Each path below is one point turned by a fixed rotation once a step. After each direction that follows a path, write how fast that rotation turns it, in degrees each step (0 if it stays still).
Each turn is a multiple of 5 degrees from 10 to 175, or 0.
Each row of a path follows its step; steps can be skipped.

step 0: [-11  -2  -3  -3   5 -15 -14  10 -12  -7   8  -5   4  -3  -5   9  -7  -7
  13   8  16   5  -3  -2  13   7  10  -3  -9 -29   8   5  -9  19   7 -13
   0   4   9   2  26   6  -5   4  -1   7  15   7   6 -14  10 -24   3   6]
step 1: [-11  11  18  18   1  10 -14  -8   4  -6  -9  -4  19  21  -1  -7  -6 -10
   2 -21   7  11 -24   8  -5   3 -10  -2   4  -8   1   5  15   8  -8   8
   2  11  -4   8  -5  -5  -9 -12 -11  -3   4 -21 -12   2  -5   3   6  -7]
step 2: [-28  -8 -12 -13  -2  -6  13 -10  12   9   0   3   4  -2 -21  15   8 -10
 -10   7 -10 -10   1  -5  -2   1  -4   0  10  -5  -4   7   3  -3   7   7
  -2  14  -1  22 -20   5 -17  15   0  19  -3  -2   8  -3   9  -6 -15  -8]
step 3: [-16   0   3  -1   2 -13   9  -7  -7  -3  12  22   9  -2   7   5  -8   0
  17  -6 -31   7   5  10  -4  -7  11 -14  -4  -4  21 -20  -4  10   8  -7
  10   7   5  -9   7 -10   2  -6  -7  -4  18  -2  -2   1   8  -5  18   5]
step 5: [ -1 -14 -21   5   2   3  14  -1  10  18  11   8 -18   5   0  25  13  14
   6   6  -6  -9 -24  -1  -1 -10  16  12  10 -15  -2   1  -1 -13  -2  14
   9   3  14  -2  -7   9   1  13  -3 -11   0  -7 -16   1  -5   0  -3  -4]
step 6: [ 13   4   3  13  -4   0  -2 -24 -10  -7  16 -15   7   1  10  -8 -13   0
   5  21 -29 -10  -3   2 -17   2  15   3  -6  16 -18  -5   7   4   8   0
   8  -4   0 -14  -9 -10  10  -6   1   2   5   7  10   3   9 -16   3   3]
step 7: [ 13  -2  -6  -1 -15  -7 -12   3  12  -8  -1  -2  -1 -20   0   3  15   9
   6  -1   5  20  -8  -9  11   0   2  20  -8   6 -12   9 -24  10   7   1
  -9   1  -9  -6  -3 -10 -17  -5  -8  -4  13  10 -11 -28   4  10  -4   5]
step 10: [-12   0 -16   2   0 -18  -5  -1   7 -20  -4  21  -1 -14  -2   3  -5  -8
  11  -2   5  11   2  16 -11   4  -2   7 -23  -6 -13 -11  -9   2 -17   6
   1  16 -11  14   8  -2 -11 -11  -5  17   4 -17   1 -11   6   8  -8  -8]
step 11: [-13  11  18   7  -5  17  14 -13   3  -2  -5  10  10   8 -28   0   6 -12
  17   3  -9   3   3 -15  -7  10  -3 -11   8  -1  20  -3 -11  -9   5   2
  -2   5   0  -5   4  -5 -19  -7   0  -5 -15   1  14   9 -14  14   0   5]
Speeds:
[  0   2   1 -10   3   0  -3  -4   1   5   4   0   1   4  -1   1   3   2
  -3   2   1  -1  -1  -6  -4  -2  -1  -1   0  -3  -2   3   2  -5  -1   0
   0   2   0  -2  -2   2  -1   1  -3  -2  -3  -5   2   4   3   3   3   2]  110

step 0: [-14   6  -8  10 -12 -14  -4   0  -3 -16  -5   4   3 -11   1  14  -4 -14
  -7  -8   3  16  18   7   8  -6   7  -9   8   6   9   2  -2   7 -12   3
   5  10 -14  16   1  -4  -1  -5  -8  -7 -19  -1  -1   8  -3   2 -13 -12]
step 1: [ 11   9  -5   6   0  14  -1   1  16  15   2   4  23   5  19 -13   5  -2
 -10  -2 -12   2   3  -2   8 -13   1  -2   5 -18   4   1  -9   9  -5 -10
   0  11 -11  -7  -5   5  10 -16   4   6  -1  -4  -4  -9   5   4 -20  -3]
step 2: [ -3  -8  -4   1   7  -3 -12   1 -22   1 -16   3  -7  -8   8  -9 -21  -8
  12  -7   3  11   8  -1  21   6   7   5   9  -9   1  -4   0  11  -9  -5
   6  -6  -3 -10   2  15  -5   5  -2  -5 -10 -19   1 -13  -3   5  -2 -11]
step 3: [ -4  -6 -10   5  -7   3  -6   5  15  -9 -12  -6   3   4  15  -4 -13  -6
 -11  -9 -12 -18  -2   8   9 -15  -2   7 -21  -5   4 -17   3  -1  -8  -3
   4  -9  -5  -7  -1  -6  -6 -14 -21  -9  -4   0  -6  11   9   0  -3   1]
step 4: [  0   2  10   9   9  -3  -8  19  -9   3   3   8   2 -11  -3  -5  15  -5
 -16   2   5  -1  -2  15  20   9   9  -7  25  -7  16 -12  -1  11  -9   3
  12   1   1   2  -8   0   4  -3  -7  -8 -12  -6  -4  -1  17  -4   5   7]
step 5: [-11  -6   8   6 -11  -5  -1  -2   6  12  -6  -2  15  12 -10 -22 -10 -14
 -11  -9 -15  -2   9   1   8  -5  -7 -12   3   0  -7  -8  -6   8  -2 -10
  -7  -2  -2  -5 -19 -18 -14   1  -2  -2   2  -9  16  -8  -4   8  -4  -6]
step 6: [ -4  -1  -6   3   4  -6  -3   1  12   0 -10   2   8 -10   2   0 -20   1
   3   5  23   2   4   4  12  -6   8   6  14  -1  -5   5  11  10 -13   3
  -2  -9 -22  13   1  -8  12  -6  -5 -11 -17  -4  12   7  15  10   1  -5]
step 7: [ 12  -3 -17  12  11   7  -5  14  26 -11   1   4  20   6   8 -17  -5   5
  -2   0 -15   4 -13   0  11   4   4  -6  -4   5   6   4  -8   2 -10   0
   1  -2   8  -3  -4  -1  -8  -2   1   1  -2 -18   0 -18   8  -1  -3   4]
step 11: [  3 -14  -9   0 -19  -5   2  -2   6 -13  -6  -4   0  -2  -2  -4 -11  -5
   0 -19 -19   5   1   1   7  -4 -12 -10 -11  -2   5 -13   4  -4  -9   0
  -6  -6  10  -5  -1 -12   0  -3 -13   0 -10 -17   9  -4  11  20 -16 -15]
Speeds:
[ 2  2 -2 -1 -1 -2 -2  4 -5  0 -2 -6 -3  2 -1  0 -1 -1  3 -3 -2 -2  3  4
  0 -4 -4  4 -2 -4 -3  6 -3  3  3 -1  1 -3 -2  6  0 -5 -3  5 -2  0  0 -2
  2  1 -1  3  2 -2]  120
[ 1 -1 -3  4 -3 -1  0  3  4 -3 -3  1  3  4  0  0  1  2 -1 -4 -5 -6 -4 -1
 -2 -1 -2 -1 -1  1  1 -2  5  1  4 -1  1  5  1 -4  3 -2 -3  2  0  2  3  2
  3 -5 -3  7 -4  1]  175
[-5  2 -2 -2 -1 -2 -1 -2  1 -3  1 -2 -3 -1 -3  1 -3 -3  0  4 -2 -1  0 -6
 -2 -3  3  0 -1  1  3  0  2  1  1 -4 -7  2 -5 -3 -1  1 -2  6 -3 -5  1  0
 -3  3  6  2 -1 -3]  125
[ 0  2  2  1  3  0 -4  0 -3  1  0 -5 -1  1  1 -2 -1 -2 -1  6 -5  0 -1 -1
 -2  2  0 -1  4  3 -1 -1 -5  4 -1 -1  3  3  5 -2  5  1 -1  6  5  0  2 -5
  1 -7  4 -3  2  2]  130
